In the data rows, 128 means zero.
The table:
[140  50  81 191 111 130 132 105 129 165 140  99 163 144 119  84 164 127  70 169  95 124 146 135 133 126 131 161 136 134  74 194]
[146 142 116 132  77 154 148  65  72 166 147 145  74 125 144 160 152 143  81  61 156 115 158 156 148 150  87  87 145 131 148 159]
[139 137 138  73  98 183 135 164 145 139 134 151 142 142  65 109  34 114 114 158 144 148 146  87 162  92 134 146 144 122  91 158]
[ 60 149 150  84 147 157 141  65 148  78 165  87 145 138 161 131 114 114  71 152 142 157 155  74 159 156 152 128 147 131  75 146]
[132  78 149  60  63 143  89 134  92  75 145 159 148 146 148 163  73 154 149 150 149 160 147 117 135 152  81 115 147 142 159 152]
[142  88 162  92 142 127  97 136  82  76 159 144 170  94 151 147  95 153 170 165 149 152  87 116 154 166 152  96  70 155  91 105]
[152 103  92 164  92  83 145 162 159  87 167 155 145 126 128  77 156 154 167 163  90 156 155 158 145 140 103  86 101  71  86 148]
[142  94 163 163  98  86 151 157 169 148  99 165 157  92  89 158  89 139 144 150 163 123 139  72  73 151 123  88 151 154  95  80]
[215 137 158 130 119 156 140 125 144  95 106 121  91 120  99 168 138 126 127 117 121 119 137 161  54 102 122 134 127 133  61 213]
[136 103 105  43 140 165  86 118 149 149 157 153 140 139  41 142 158 116 138 157 156 125 156 141  65 140 130 152 113 112 143 147]
[124 161 130 181 116 132 129 137  89 153 148 147 119  51 121 150  97 109 116 164  65 120 131 120  57 194 126 111 190 126 148 135]
[ 83 105 159  93 165 160 158 151 137 137 149  77  96  89  97  90 122 131 147 151 137 149  87 151  93  94 155 142 168  70 158 166]
[ 79 111  77 130 154 163  62 155 141 145 140 149 155 131 156  79 135 150 115 160  78 145  86  56 149 140 168  86 148 154 153 147]
[134 161  98 145  52 137 158 131 130 129 135 126  99 162 190 194 140 132  62 111 147 133  87 128 124  87 115 160 168  77 105 137]
[146 146  81  67 156 158 157  60 133 159 133 155 148  85 131  95 153 119 148 146  70 143 172 154 160 154  64  82 154 114 143 135]
[142 130 121 121 168 143 124 104 128 129 122 161 123 133 147 141 120 127 135 168 135 130 125 129 144  98 145 147 125   0 125 122]
[147 167 158 166 126 153 160 156 150  91  73 139 162  88 149 108 127  86 146  86  94  89  84 141 139  96 144 159 168 169  72 102]
[ 81 143 160 129 128  71 145 155  74  96 146  85 163  90 136 154 161 159 141  85 155  84  97 164 157  89 164 102 142 164 158  87]
[196 115 186 160  82 126  74 117  49 116 155 121 126  99 158 139 106 122 138 122 126  51 117 142 147 130 152 181 132 116 152 120]
[134 123 127 163 126 126 152 124 129 144 140 141 127 148 130 136 129 150 123 123   0 166 124 133 122 122 131 129 109 103 173 125]
[ 89 158 149 158  94 143 171 147 130 127 169  71 141 103  97  96  87 106 165 152  82 138  79 143  88 165 165 141 151  71 166 157]
[146 128 151 125 147 129 128   0 129 103 125 151 135 141 116 126 126 126 126 168 128 126 137 129 125 122 128 146 122 128 165 152]
[133 161 123 104 101 193 162 135 126 127 142 135 139 128 160 132  46 167  80  93 132 144 119  85 162 123  68 109  97 135 181 145]
[151 152 119  91 133 150 163 130 155 140  81 150  77 140 148 143 149 127  70 153 111 154 158  59  73 143 154  60  87 148 169 144]
[154  80 151 138 113 153 143  78  58 131  81  89 151 143 147 155 146  82 165 146 150  66 145 153  88 130 156 148 115 143 156 151]
[130  43 109 105 124 149 153 157 144 112 102 143 145 154 141 142 151 141 156 145 146 138  37 136  89 140  66 143 142 160 113 155]
[150 136 155 149 134 150 157  89  65 159 154 147 154  64 131  89 144 113 156  79 130 119  82  78 147 151 161 154 154 150  75 140]
[146 148  87 154 142  74 166 158  96  96 157 166  96 131 131  75 166 163 150 146 154  87  92  83  89 100 166 130 155 154 158  86]
[ 36 134 126 145 161 127 144 158 143 158  38 118 133 136 144 143 152  86  97 142 115 102 141 162 159 155 149 156 119  69 147 114]
[166 132 104 128 142 130 122 140 154 162 126 135 138 157  74 132 136  55  95 118 103 179 146  86  97 131  64 195  87 132 167 141]
[ 32 142 165 135 117 134 156 180 151 140 137 166 113 143 108 142 122  83 147 148 155 139  72 148  84  99 146 147  63 149 130 107]
[130 129 123 132 150 128 167 171 132 144 134 123 102 160 148 134 133 155 128 124 126 129 144 105 122 136 130   0 133 133 121 123]
[ 91 141 157  35 156 162 150 125 145  38 134 146 139 127 153  64 137 141 118 167 141 109 117 106 143 151 116 150 143 160 102 136]
[112 154 119 123 118 105 136 124 133  81 123 133 108 255 131 147 137 131 161 131  37 154 117 137  79 128 122 128 130 129 128 123]
[125 137 122 122 109 120 121 138 163 133 153 114 131  80 133 135 132 116 255  43 124 144 148 121 106  83 129 137 120 137 153 139]
[141 121  70 116 130 122 153 186 148 129  98 129 118 111 185 126 165 144 137 123 192  51  66 167 123 153 148 110 119 131  82 137]
[148 110 130 163 198  84  99 162 137 146 104  66  89 131 121 128 166 115 133 138 129 109 193 165 142 138  51 131 160  79 132 132]
[134 134 129 153 115 128 152 119 159 134 136 132 123 119  79 119 133 110 104  74 122 129  37 134 140 147 142 114 255 123 120 133]
[ 31 140 121 135 163 164 140 146 148 129 150 159  95 143 108 142 118 147  33 140 158  73 141  89 138 100 142 155 153 114 103 152]
[126 131 156  90  93  99 149 147  86 164 157 148  73 109 143 142 165 145  98 160  86  76 158 161  90 148  86 139 159 136  93 166]
[133 132 137  63 136  80 134  98 120 161 127 109 188 108 118 161  88 164 131  50 166 127  94 129 131 126  96 191 148 139 155 149]
[127 172 130 123 127 124 126 150   0 140 125 123 132 162 151 119 124 116 124 129 166 148 121 124 130 131 137 135 145 101 128 150]
[161 146 132 133 132 166 163 192 189 136 130  68 100  89 122 128 135 136  93  42 118 159  80 110 138 166 144  94 122 130 131 104]
[ 90 136 146 135 186 132 139 108 156 143  83 134 122 135 115  64 165 133 162 164  83 144 138 166 138  45 129 126  93 187  97 132]
[140 115 126  98 151 212 130 125 133 208 102  67 140 139 163 114  98 126 121 121 128 169 129  92 127 134 109 156 132 126 127  46]
[146 153  74 147 134 144 148 157 146 149  77 142 127 165 144  61 151 153  85  62 111  75 158  91 154 147 157 141 155 136  80 114]
[118 110 122 137 132 137 118 124 121 106 138 102 136 132 143  92 174 121 150 211 102 122  95 211 119 160 126 156  68 137 118  51]
[137 115 143 131  90 146 155  74 151 149 131 169 158 141 149  57  74 145 151 147 116 152 150  82 149 155 149  63 136  75 159  91]
[ 94 145  69 133 123 111 154 114 130 166 126 150 117 135 127 147 138 184 110  79 118  57 122 142  53 123 194 159 142 183 122 134]
[165 100 143 126 113 127 144 173 124 124 124 131 132 135 134 124 151 124   0 146 158 143 132 128 123 129 129 122 136 126 141 127]
[137 137 117 140 119 156 128 255 120 132 129 105 162 131 121 119 122 120 156  78 127 135  40 125 129 120 123 143 138 116 106  77]
[137 146 152  80 160  88 153 166 142 150 136 155 147 149 157 142  86 111  63 161  77 143  65 147 133 150 145  76 131  76 149 109]
[124 141 130 120  93 127 127 136 160  50 130 118  96 126 167  96 209 155 119 136  97 153 137 115 125 123  62 139 137 105 220 123]
[124 164 127 131 173 138 126 131   0 143 123 129 134 143 126 126 105 147 123 169 126 137 126 128 128 148 128 127 151 128 118 105]
[161 121 126 127 167  80 141  60 119 187  71 120 136 132 134 129 136 157 108 168 173  99 106  96  85 187  84 142 142 123 136 150]
[ 96 130  50 132 130 136 164 122 163 133 123 107 120 163 145 132  87 193 156  84  79 131 108 137  71 134 163 137 133 130 189  97]
[187 165 116 129 159  69 111 169  91 136 127 168 135  86 106  73 100 135 141 128 128 184 129 132 132 137 134  99 155 127 120  47]
[130 125 126 135 135 101 135 136 142 135 255 107  47 129 121 122 115 162 122  85 123 130 151 134 111 119 134 125 159 154 122  89]
[ 70 187 141 146  87 163  85 159 144 142 142 138 121 135 143 130 143 141  59 109 154 154 160 104 143 136 141  29 112 150 121  92]
[123   0 127 143 122 129 127 132  96 160 131 155 119 123 127 151 124 139 122 142 143 128 128 127 149 133 107 173 128 128 134 128]
[130 166 128 127 127 122 130 127 145 123 127 123 125 169 136 152 108 145   0  96 128 125 133 130 139 157 128 146 130 144 130 133]
[130  59  85 130 119 138 110 152 157 146  78 146  70 147 151 149 134  76 150  85 145 156 147  74 154 166  85 143 144 158 154 149]
[149 168 166 101  91 151 141 158 147 144 163  99 158 157 157 106  91 127 165  90 147  74  82  82 167 146  71  93 141 170  83 129]
[162 141 102 109 119 187 140  75 134 132 115 120 149 188 135 125 164 138  96 136 174 148 129 136  85  83 136  70 159 142  44 135]
[141  33 147 154 152 114 108 138 146 157 156 138 135  35 152 103 113  85 135 152 143 136 153 152 101 147  65 165 129 128 146 117]
[165 149  91 162 158 163 140 157 101 169  90 162 147  92  84 157 142  70 138 169 157 149  82 163  91  88 153  76  87 101 129 125]
[153 124 157 114 107 136 142 128 135 119 143  43 139 152 135 110 149 152 158 166  61 153  40 155 102 150 139  88 140 113 143 158]
[145 154 151 173 109 145 149 155 152 143 146 107 133 132 145  68 150  89 156  83  84 143  96 138  71 154 139 149 158  74 149  60]
[ 97  89 101  49 126 131 121 123 111 159 135 115 137 127 141 120 118 211 119 211  66 122 128 160 102 140 123 140 166 134 157 112]
[118 162 122 104 136  68 133  85 134 159 164 141 127 138 135 128 113 133  51 118 149  99  88 188  95 129 134  79 129 165 156 191]
[133 111 137 129 123 124 140 133 120 125 122 134 172 124 147 119 161 124 104 156 149 129   0 155 130 127 124 162 157 131 131 131]
[129 145 131 132 125 121 132 127 162  97 141 170 125 123 149 135 170 125 131 147 129 125 127   0 128 126 113 145 128 132 152 124]
[ 51 125 141  76 132 126 119 162 165 131 161 132 149 126 104 131  91 110 135 163 133  96 191 100 138 133 128 144  84 163  64 188]
[151 154 160 120  85 154 109  40 141 162  99 123 136  61 156 125 153 118 142 135 141 141 141  38 137 104 156 148 145 113 148 152]
[ 95 124 124 129 156 161  48 133 155 213 141 103 122 134 132  95 125 138 137 128 122 121 126 100 123 218 122 172 112 126  65 107]
[116 124 129 123 123 121 155 138 124  41 142 141 106 121 132 134  81 131 162 123 133 159 127 103  79 141 124 133 132 124 123 255]
[171 148  81  91 134 152 118 150 133 115  76 154  76 148 140 139  96 155 159 142 148 150  78 158 147 147 153 144 136  58  57 152]
[ 68 151 147 133  48  92 122 163 189 191 128  77 136 110 162  86  93 166 136 136 137 137 133 159 109 133 146 100 121 161 124 131]
[ 78 111  78  73 145 143 150 158 145 157 133 161 155 114 131 139 144 146 154  93 154  62 168 155  64 138  91 140 154  73 156 156]
[125 149 125 126 134 125   0 136 130 136 128 128 125 125 126 124 152 144 161 131  98 137 125 131 148 172 144 111 132 128 169 124]
[153 144 164 142 152 164 138 155  87 172  74 151 161 100 133  90  94 150  92 153  91 100  78 146 146  84 150  75 166  91 127 155]
[119 130 125 137 125 144 165 130 135 122 118 126 152 133 127 134 142  78 252 123  41 158 109 132 122 101 142 123 117 126 128  79]
[129 140 159 133 133 103 163 122 161 104 126 132 130 119 130 130  54 188 133  71 133 164  88 131  93 159  76 111 146 142  89 187]
[120 141 138 122 131 115 123 142 123 133 128 131 126 140 130 129 162 135 132 171 124 122   0 145 126 129 130 129 173 147 146 106]
Each group has one hidden pattern, and each of its rows is that pattern with its numbers shuffled.
More rows, each followed by its group:
[158 191 132 150 138 149 121 186 161  51  58 125 179 115  84 146 118 120  96 114 122 119 150 102 133 143 135  68 116 125 127 136] j788
[156  65 142  86 151 148 143 144 114 157  60 148 130 144  73  79 148 141 156 156 153 134 126 151  84 146 149 166  78 117  76 157] j641
[194 132 110  89 127 148 121 132 121 126  54 150 118  50 149 182  75  77 124 137 118 184 126 162 121 153 145 109 161 136 119 135] j788
[150  78 155 151 116 155 153 148  81  82 144 142  64  81  96 147 139 169 147 114 143  76 132  63 155 148 149 150 137 156 128 155] j641
[149 143 148 113 113 142  83 179 114 115 162 142 144 146  29 143 155 140 136  84 151  97 136 141  72  97 148 167 129 154  63 148] j618
[136 156 145  88 147 113  82 145 143 130 149 148 150 111  74 153 153 154  76 136  69 150 156  61 160  76 172 149 149  65 155 128] j641
[182 136 137 148 121 159 127  81  95 189 136 114 159 125  53 102 111 145 131  51 145 127 141 119 192  57 118 136 124 131 125 151] j788
[ 64 106 141 139 153  39 137 117  98 150 143 149 176 148 165 140 152 136 133 166 146  69 135 121  90 141 140 149  85 122 102 161] j618
[171 153  73 151 125 152 129 150 158 166 161  97 141  86 146 145  88 156  82  92 159  95  98 130 100 136 151  91 164  81 151  87] j356
[ 78 147  66  78 147 163 110 145  76 147  74 151 145 156  89 151 132 153 159 147 154 151 148  64 149 158 110 153 139 142  84 128] j641
[128 147 168 154 143 128 121 135 129 151 125 128 104 129 125 132  99 148 125 126 148 170 126 120 127 124   0 137 126 138 130 134] j752
[130 127 140 129 104 167 158 127 122 123 123 146 148 127 128 128 123 124 126 141 127   0 141 125 127 130 130 147 123 159 136 108] j752
[160 184 134  94 146 144 112 104 147 136 151  91 147 133 148 123 139  34 126  99 145  87 148  65 130 155 145 168 151 144  72 141] j618
[164 130 106 137 133 166 139  92 134 143 187 111  75 149 123 133 165 149  65  50 151 137 140  89 160  84 124 187 123  98 133 145] j505
[130 124 131 130 104 166  43  84 125 135 152 106 132 156 122 112 141  80 145 120 131 136 126 141 115 125 125 127 255 136 129 128] j178
[147 122 120 149 123 156 131 114 119 117 126 132 105 122 134 126 133 252 145 132 128 140  80 144  84 161 128  40 124 137 135 110] j178
[ 72 136  76 143 144  74 146 164 125  74 154 139  92 155  67 143  86 157 149 146 119 150  62 152 113 157 147 155 155 150 144 154] j641
[182 121 121 129 155 154 122  55 121 135 116  83 162 191 134 146 110 138 115 139  90 116 117 126 120 180 132 164  55  58 150 143] j788
[ 99 150 165 163 141  93 166 154  86  97 165 131 130 164 148  91  96 154 138 142 164  73  89 105  94 157 152  79 161  91 155 148] j356
[140 145  82  94 135 121  54 126 131 159  60 104 124 124 113 160 160 114 139 151 124 177 188 114 190 146 136 126  69 148 120 124] j788
[121 157 149 143 140 181  87  75 145 150  58 111 151 120 110 135 156 146 132 137 151 163 164  33 142  88  98 140 140 138 105 146] j618
[146 112 155 139 139 149 151 161 156  84 168 155  81 142 155 152  86 150 113  61 144 160  86  64 150 129 154 140 144  73  80 130] j641
[157 120 126 107 123 156 128 174 134 105 158 122  66 145 131 126 121  54 145 134 115 122 204  96 102 128 133 124  91 215 120 136] j377
[124 146 132 132 172   0 123 126 124 159 128 123 134 152 125 128 120 132 123 134 151 101 108 137 148 125 114 126 145 129 130 166] j752
[136 156 142 106 145  37  39 155 156 129 118 153 113 160 152 145 150  68  82 157  96 151 140 119  98 139 127 139 140 151 131 145] j160
[153 163 154 143 153  90 149 157  78 152 136 142 152 134 112  60 155  70 147 129  79  78 111 156 156  69  77 158 143 149 156 139] j641
[151 137 126 128 131 131 123 124 142 132 124 131 123 109 164 132   0 128  98 127 130 149 124 132 159 146 126 120 127 141 124 176] j752
[148 163 145 168  76 145  61 154 152 150 136  89 142 155 132 106 130  77 150  63 113 154  80 143 141 158 149 158 155 159  86  88] j641
[164 143 142 139 115 143 154 155 136 146  83 113 114  34 160 159  44 130 138 152 146 102  67 130 158 156 100 119 155 144 131 142] j160
[ 44 111 112 145 114 136  36 149 141 157 141 117 159 156 142  94 124 156 162 151  94 104 155 129 138 152 142  68 160 150 136 140] j160
[153 167 142 124 150  83  86  75 157 164  93 165 138 104 165 136 157  85 145  99 151  89 161 154 138  89  81 122 154  96 168  86] j356
[143 129  72  61 132 123 137 110 119 153 180 115 155 158 142  85 179 119  93 163 137 145 149 186 124 118 114 127 125  51 137 124] j788
[130 130 121 149 119 129 154 132 130 131 146 137 126 127 154 171 129 123 146 123 105 129 120 120 126 121   0 131 169 139 143  97] j752
[162 132 129 110 146   0 131 123 103 136 170 149 125 123 127 152 129 127 135 126 130 126 124 147 125 170 127 121 131 136 129 135] j752
[131 129 126 120 124 131 158 113 119 146 121 131 129 127 173 146 101 122 148 134   0 120 128 156 118 129 133 120 143 130 167 141] j752
[145 157  75 129  62 151 149 139 154 151  71 145  65 148  92  85 140 149 145 146 106 131 107 167 157  74 145 156 151  75 151 154] j641
[122 126 158 171 140   0 130 165 125 128 130 125 135 126 127 145 123 120 133 130 150 143 126 122 127 148 101 145 130 127 110 127] j752
[130 128 145 151 149  82  90  81  69 145 146 150  64  76 157 147 157 152  72 166 116 155 148 112 147 146 150 149 139  77 146 156] j641
[129 119   0 143 120 129 102 166 125 124 126 164 128 111 120 129 129 130 125 149 117 149 134 152 125 123 126 144 148 126 161 122] j752
[171  90 150  79  85 152 147 147 142 139  63 136 157  76 149 144 148  59 127 153 118 112 129  69 155 152 155 152  82 155 157 152] j641
[141 115 138 114 128 138 160  90 150 162 120 149 139 112 144 161 132  66  99 140 146 101 136  38 142 147 154 124 162 157 156  36] j160
[131 124 253 136 154 124 118 127 129 138 123  42 115 128 133 162 133 125 106 132 105 137  75 122  76 137 127 124 162 123 129 125] j178
[140  88 143 151 143 154 131 157 160  80 153 147  64 157 143  70 157 142 117 149  77 133 162  91 152 131  73 117 141 154  58 150] j641
[157  52 134 167 125 135 156 147 131 134 153 127  88 116 137  70 157  88 122  89 195  97 141 132 190 146 130  79 107 135 104 160] j505
[151 125 150  90 139 153 146 114 158  37 138 135 115  38 145 134 150 115 139 159  99  93 144 123 136  71 140 155 144 155 158 159] j160
[158 157  80 149 128 152 149 141 155  62 167 154 154  91 147 129 151  66  84 152 148 145 148 115 135 155 112 150  81  79 140  74] j641
[134 145 159  75  75 142  65 109  79 150  60 135 154 150 151 144 157  96  79  89 148 144 112 149 144 134 161 149 149 150 161 153] j641
[134 136 148 125 158 119 109 122 120 146 127 126 152 129 117 126 131 174 139 123 146 129 173 124   0 128 101 133 135 124 130 125] j752
[179  76 138 125 143 166  96 117 156 103 117 143 133 142 132 141 145 150 135 146 108 147  30 146 146 149 149  66  91 151 157  89] j618
[136 140  68  81 145  96 111 149 154 142  33 137 118 186 146 142 140 151 147 138  61 136  90 151 107 168 119 129 143 150 156 103] j618
[133 130 115 131 152  43 138 122 136 127 121 129 137 126 146 161  69  79 118 137 123 115 255 128 127 122 130 110 161 131 121 105] j178
[160 103 123 156  44 255 127 115 162 132 134 124 151 127 133 133 122 126 137 122 110 135 130 127 115 131 143 129 116  83 123  84] j178
[132 158 117 135  79 138 123 158 127 134 124 128 111 129  41 160 119 123 131 131 116 116 135 127 122 254 121 144  75 130 102 145] j178
[134 120 131 152 136  77 118 127  46 137 118 145 127 130 130 148 121 104 124 125 126 126 160 124 135  78 252 136 120 157 129 107] j178
[ 87  91 134 146 136 147 138 142 156 153 112  72 152 127  82 112 156  63  69  78 147 149  75 175 155 151 148 159 150 146 142 150] j641
[ 77 154 166 157 149  81 154 146 150  69 138 150 116 153 130 145 133 156 154 150  60 112 148  90 133  84  70 152 149 155  66 146] j641
[149 117 135 117  63 130 185 124 116 156 106 123 102  80 137 129 135 161 126 180 123 126 147 125 126  54 147 157 190  72 152 124] j788
[141 140  94 157 118 155 149 119 119 152 136 101 137  68 132  35 119  85 142 137  33 156 137 142 148 156 143 126 156 152 148 166] j160
[143 159 113 149  69 142 147 110 165 148 136 149  78 145 157 145 133  60 155 154 156  87 143 159 133  78 156 148  81 149  74  88] j641
[140 137  28 132 103 106 163 121 145 153 143 133  88 182  69 155  71 139 122 147 132 131  96 139 150 109 146 135 150  89 156 169] j618
[138 131 140 157 164  92 133 129  91  52 192 124 118 103 129 111  96 193  71 135 134 134  81 159 128 165 136 144 158  69 143 134] j505
[146 157 137 145  94 149 152 118 147  61 154 134 106  26 141  84 145 142 106  71 132 106 124 149 149 144 136 129 162 182 163  86] j618
[150 142 138 148 136 143 156 143 115 156 132  37 115 141 142 151 161 100 143  89 123 150 160 156 139 116  67 145 159 120  39 101] j160
[151 143  68 113 133 181 158 138 120 101 136 147 131 165 142 101 148 157  91  82 146 148  99 122 157 144  60 134 149  34 143 146] j618
[134  86 134  66 119 186 106 140 164 142 147 152 148 142 146  96 148  33 130 145 152  70 114  92 150 150 149 111 161 138  91 137] j618
[156 120 122 183  82  68 154 150 121 180 156 123 162 187  59 129 120 154 141 133 134 133 114 114 137 127 136 108 120  43  93 122] j788
[131 158 123 120  91 161 143 156 159 142 186 105 118  69 139 129 138 115 163 135 192 135 133 134 100  96  50 127 133  86 148  79] j505
[156 144  99 154 145 153  38 142 138  40 158 146 116 159 157 154 139 100 158 117  93 121  63 143 150 138 127 139 141 133 120 131] j160
[139 129 133 126 125 136 128 127 128 126 129 121 123 107 163   0 149 133 127 126 121 124 151 148 174 167 124 129 147 129 147 113] j752
[161 150 156 144  87  97 161 140 162  92 166  71 152  96 138 149 129  90  93  89  72 149 101 124 156 162  82 146 151  87 153 168] j356
[  0 126 127 137 140 131 120 153 142 131 151 122 128 145 125 167 124 135 124 129 132 129 124 157 123 125 124 122 106 105 163 127] j752
[119 149 138 166 125 122 181 152  56 153 129 136 125 114 184 131 185 135 132 114 145 161  87 121  96 120 113  74  58 140 109 124] j788
[132 139  88 167 139 102 141 127 124 104 212 122  57 117 162 125  98 125 132 132 118  92 204 129 119 132  64 137 157 159 118 113] j377
[137 168  89 167 165 171 105  72  90 162 147 148 159  93  87  99 170  82 134 143 158 152 157  94 152 147 127  94  77 156  99 149] j356
[142 138  76 147 107 164 150 148 111 129  34  77 151 129 163 142 153 126 186 152 135 113 139 139 149  65 140 154 152  97  88 130] j618
[ 95 140 135 154 143 148 153 136 137 139 146  85 153  87 137 101 124  32 124 149 178 147 147 163 108  68 164 130  71 113 155 132] j618
[138 160 136 132 130  95 186 146 137 127  51 118 160  92 121 156 136 147  72 156 101 131 139 111 130 163 184  99  86 144  62 139] j505
[158 148  89 156 155 147 142 138 145 155 138  72 114 155  59 150 159 135 154  63 141  76 159 145 167 141 117 132  80  90  75 146] j641
[168 166 166 158 150 149  82 148  96  72 156  92 153 165 137 142 108 163  85  91 159 172 143 153  96 123  74 153  81 120  94  91] j356
[155 156 155 148 136 154 152 138 153 141 136 139 153 168 158 119 150 149  95 163  65  77  90  76 115  80 150 150 154  65 146  65] j641
[146 128  93 182 112 139 138 146 166  64 152 115 136  86 116 149 144 133  28 131 155 164 139 134 161 152 152  87 102 145 134  74] j618
[154  71  91 144 151 139 153 143 163 104 118 151 155 146 147 101 131 157 127 115 139 158  33 153 120  40 139 147 147 109 142 147] j160
[147  68 147  73 133 156 158 154 159 150  95  76 151  80 136 108 147 167  83 134 145 165  86 149  61 141 147 154 115 140 159 126] j641
[154 183 161 166 146 144 157 146  84 144 147 134 146 152 148 142 133 118  92  68 127  78 101 130 151 145 115 109 136 145  84  33] j618
[ 77  78 156 156 143 126 154 168  95  90 164  95 143  91  98 102 165 155 154 142 161  91  88 163  92 125 155  88 151 150 168 144] j356
[153 116 140 108 121 128 124 120 255 129 125 121 138  76  82 136 130 107 160 146 137 123  41 154 123 130 127 122 133 122 123 117] j178
[131 132 106 185 148  92  63 100 148 141 152 123 139 116 146 140 121 156 138 129 152  74  84  86 153 164 140 147  32 148 144 150] j618
[126 134 126 130 132 127 114 128  98 126 122 161 154 120   0 147 126 155 142 137 119 124 131 145 127 123 165 123 140 128 170 133] j752
[141 155 133 104 127 131 164 130  46 143 139  83 126 121 255 114 121 120 133  78 122 111 122 159 123 125 123 133 133 128 138 135] j178
[105 152 141 104 162 136 138  73 143 155 122 114 144  33 104 151 157  83  94 166 130 134 117 147 145 150  63 137 149 180 142 154] j618
[ 96  64 117 139 133 102 141 121 120 101  50 120 127 120 127 117 138 216 157 121 160 109 114 101 158 136 133 118 125 212 133 166] j377
[151 133 144 100  39 116  37 140 141 135  83 160 149 124 115 161 121  95 147 146 141 120 113 156 142 157 140  71 156 157 144 155] j160
[ 65 140  94 162 158 133 152 136 134 153 159 122 134 145 155 141 146 151 115  38 125 143  98 109  36 101 139 143 163 159 142 113] j160
[147 119 133 134  84 117 119  43 124 154 128 138 168 137 137 254 127 115 125 118 124  75 107 132 116 133 131 108 140 129 154 133] j178
[146 157 164 152 142 146  32 152 156  72 116 189  65 159 144 130  82 132  84 156 102 142 137 150 110 146 135  99 133 118 122 141] j618
[132 128 114 138 135 133 127 133 167 124 147 107 154 125 127 122 131 128 124 122 145 133 153   0 128 141 171 130 131 125 125 150] j752
[147 129 130  98  87 133 128 133 106 160 123 140 190 128 162 114  65 135 136 101 159  51  85 185 169 133 139  79 127 165 132 112] j505
[117 162 144 140 159 119 101 124 156 159 155 144  36 133 114  94 156 159  35 141 128 138 111 143 156 151 133 157  90 145  59 144] j160
[124 160 121 131 125 124 154 119 126 115 132 130 171 211 122  97 136 209  96 106 118  64  96  56 143 137 151 137 125 133 125 109] j377
[145 153 137 145 153 142 154 154 110  41 139 139 135 151  89 155 103 102 152 141  69 120 156 142 112 140 148  38 148 126 118 161] j160
[154 115 142 114 168 190 123 137  52 126 118  53 127 178 147 186 109 127 125 125 130  95  67 125 133 120 146 167 135 106  83 154] j788
[157 131  96 144 158 104 152  96 165 146  77 146 149 156  94 136 159  89  76 165  93 157 127 162 167  98 169  79  92 131 162  82] j356
[181 160 121  57 121 156 130 141 125 122 137 163 129 118 107 185  56  72 125 155  87 125 118 121 141 130  91 136 182 147 123 126] j788
[128 153 255 129 139 125 102  38 134 124 157  76  79 151 141 128 117 124 127 135 140 116 141 127 116 115 135 130 142 133 124 107] j178
[144 117 120 119 159 113 135  98 140 145 160 135  38 142 146  90 123 150 156 162 154  36 131 145 103 142 153 143 161  58 152 150] j160
[ 92 150 145 164 132 164  86  85 147 105 145 159 149 156 160 152 157  97 138  98 157  79 161 135 122  84  93  91  92  71 168 144] j356
[125  98  85 182 128 135 133 168  52 192  70 100 133 113 128 165 156  95 158  78 124 122 129 131 135 144  91 157 134 136 135 145] j505
[155  79 150 139 157  90 116 149 152 160  87 150 151 131  67 148  75 157 111 147 153 132 139  61 143  82 166  73 147 158 147 145] j641
[  0 124 119 127 127 122 164 135 128 126 142 101 149 128 123 145 174 132 158 136 126 124 146 124 144 126 124 129 123 132 111 129] j752
[125 126 128 142 122 132 133 171 125 132 131 173 122 127 148 127 131 138 128 133 127 148   0 129 128 146 101 156 130 103 141 124] j752
[112 138 152  32 153 157 132  98 142 145 108 131 161 150 125  33 100 141 140 122  69 152 117 160 152 140 143 163 142 155  90 142] j160
[149  97 152 128 156 142 101 114 115 147 156 130 143 137 156  65 142  33 140 154 113 142 139 142  37 153 156  88 137 159 159 111] j160
[163 120 130 123 126 123 124 125 150 130 176 147 141 121 136 126 108 125 130 117 125 129 150 125 157 130 138 128   0 150 105 123] j752
[135 210  99 122 122 121 120 176 116 126 116 127 132 118  50 102 119 160  93  97 139 133 131 136  59 133  97 157 137 162 208 119] j377
[128 128 126 176 146 143 123 133 123 159 130 126 131 121 117 133 126 141 125   0 169 129 102 131 151 137 110 146 152 131 124 127] j752
[120 144 145 153 129 105 148 159  43 255 122 128 127 109 130  80 127 126 125 134  78 113 124 126 141 120 123 156 130 131 118 136] j178
[146 145 142  76 124 109 135 128 178 100 153 138 129 150 165 152 136 154 158  80 142  97 144  37  62 144 144  87 110 133 144 130] j618
[156 152 143  87 102 116 121 155 155 143  67 157 153 132 147 151 116 138 139 164 140  34 140 104 148 139  39 152 123 158 116 141] j160
[ 97 147 127 143 147 127 131  64 104 139 156 145 102 163 153 147 164 140 143 119  67 144 155 151 135 157  30 178  88  82 135 113] j618
[163 129 190  71  51 114 125 149 142  55 184 179  86 124 133 117 107 125 132 153 133 161 120 144 154 117 145  93 115 122 141 125] j788
[136  90 136 162 170 163 189 148 123  66 112 142 136  79  81 189 126 133 144 101  96 130 158  99 137 127 133 130 130 123 167  44] j505
